In the rows, 128 means zero.
The rows below come in pairs that one turn or mirror swaps. Which row does each named row swap with?
The rows were stretched afterwards, more along some directions than others.
q430: [138 132 154 145 119 166 154 122 159 157 138 147  88 142 144 132 138  97
  95 115]
q404: [110 140 143 145 125 135 113 144 140 143 137 112 108 129 128 129 125 124
  97 118]
q705: [111 153 144 134 110 161 134 141 162 157 115 128 100 147 153 111 156 116
  96 119]
q850: [124 141 124 157  99 128 131 133 143 125 134 137 104 124 137 128 102 108
 148 115]
q199: [133 150 150 154 120 125 122 161 131 132 128 122 102 120 129 118 105 123
 131 140]
q655: [119 154 141 128 113 145 115 126 141 144 135 144 104 127 131 132 152 110
  91 124]
q897: [125 145 151 172 108 131 128 137 166 133 152 127  91 133 129 124 115  98
 101 124]
q934: [108 137 146 146 120 140 113 140 144 144 136 108 105 125 133 126 128 126
  95 119]
q590: [128 166 151 135 125 157 124 159 171 147 127 139 104 139 117 117 142 120
 114 128]
q645: [117 147 146 156 127 135 106 159 145 132 149 124  97 121 130 117 113 128
  99 128]
q780: [130 134 136 151 115 150 150 112 152 144 141 150  97 142 144 134 121 100
 118 111]
q267: [113 150 130 133 116 149 123 134 133 143 105 123 100 143 154 122 130 132
 116 123]
q812: [121 113 148 144 114 133 153 126 156 142 126 137  90 136 137 146 131 119
 115 125]
q415: [125 161 141 140 109 148 111 135 161 122 138 134 109 131 120 119 148 117
 105 116]
q259: [130 165 134 145 114 151 107 123 148 127 135 136 108 130 119 119 145 119
 106 127]
q741: [132 143 143 147  90 159 145 125 165 135 147 137 108 133 134 130 146  88
 123 118]
q214: [126 151 150 149 118 142 115 137 159 149 152 135 106 149 123 139 118 101
 111 120]
q456: [125 120 154 142 116 135 146 129 161 139 132 145  92 147 135 143 136 117
 110 124]
q190: [108 148 140 127 115 155 138 138 155 158 112 131 105 152 154 112 150 125
  95 116]
q588: [130 133 152 141 123 160 155 120 156 154 138 148  92 143 147 137 138 102
  95 113]
q157: [130 165 138 149 108 150 109 124 152 123 138 132 108 128 119 116 142 121
 108 124]
q307: [139 156 152 161 106 154  98 135 147 133 153 122  95 134 121 127 117  91
  98 137]
q711: [136 145 149 151 111 146 146 138 164 129 137 129  96 122 117 147 134 102
 134 114]
q505: [124 160 143 138 107 151 112 135 161 125 137 132 108 133 121 119 150 118
 103 118]
q412: [133 151 142 147  95 166 138 133 165 147 137 137 108 141 143 115 147  97
 116 125]
q10: [128 143 152 173 112 126 138 134 165 127 155 130  90 124 125 129 116 108
 106 124]
q420: [126 143 123 158 100 131 135 128 142 125 141 137 101 126 142 128 103 108
 141 116]
q373: [122 161 140 136 102 148 112 124 147 148 130 146 103 138 129 133 147 100
 101 120]
q598: [135 156 149 151 125 151 107 146 152 142 152 144 102 149 116 128 118 104
 109 130]
q266: [138 154 148 147 126 150 117 133 129 150 124 132 101 139 130 119 129 118
 104 142]
q325: [131 146 159 136 106 159 125 140 148 143 116 110  86 117 141 122 139 120
 107 127]
q280: [133 160 143 149 118 150 113 125 142 144 127 132 106 137 122 119 139 115
 100 135]
q858: [112 148 134 136 114 152 126 131 143 150 109 124  97 151 155 113 132 132
 110 122]
q664: [126 147 161 139 105 161 131 139 152 146 114 109  86 116 137 122 142 114
 104 120]
q295: [132 140 146 142 120 141 140 130 153 121 157 140  97 111 129 135 131 126
 114 128]
q910: [135 147 164 145 112 163 135 143 157 144 125 111  81 115 136 125 140 104
  97 122]
q623: [130 148 133 138 112 154 116 123 134 138 110 123  96 141 139 130 120 118
 131 129]
q793: [127 149 151 149 113 145 121 133 161 150 152 136 107 151 121 138 122  97
 117 117]
q849: [130 148 135 139 108 155 111 126 130 137 119 123  93 139 137 133 114 118
 129 132]
q841: [130 138 147 144 118 140 144 129 155 121 156 141  98 111 129 136 133 123
 115 125]
q896: [129 139 145 150  88 164 148 122 169 143 143 140 106 140 141 126 144  93
 122 121]
q706: [121 158 132 147  93 156 110 131 165 137 141 121 104 116 127 124 140 108
 106 115]
q364: [127 150 149 168 116 155 121 147 167 125 174 135  91 112 123 123 129 108
  80 113]
q832: [132 135 131 146 111 142 150 117 150 142 136 150  99 141 139 139 112  97
 128 111]
q209: [131 142 145 160 112 131 143 127 163 114 157 133  95 112 123 131 123 121
 121 125]
q111: [131 141 144 163 114 127 141 132 163 116 157 138  91 116 125 131 116 120
 120 123]

Swapped with q373: q812
Swapped with q415: q295
Swapped with q841: q505
Swapped with q655: q456
Swapped with q10: q280

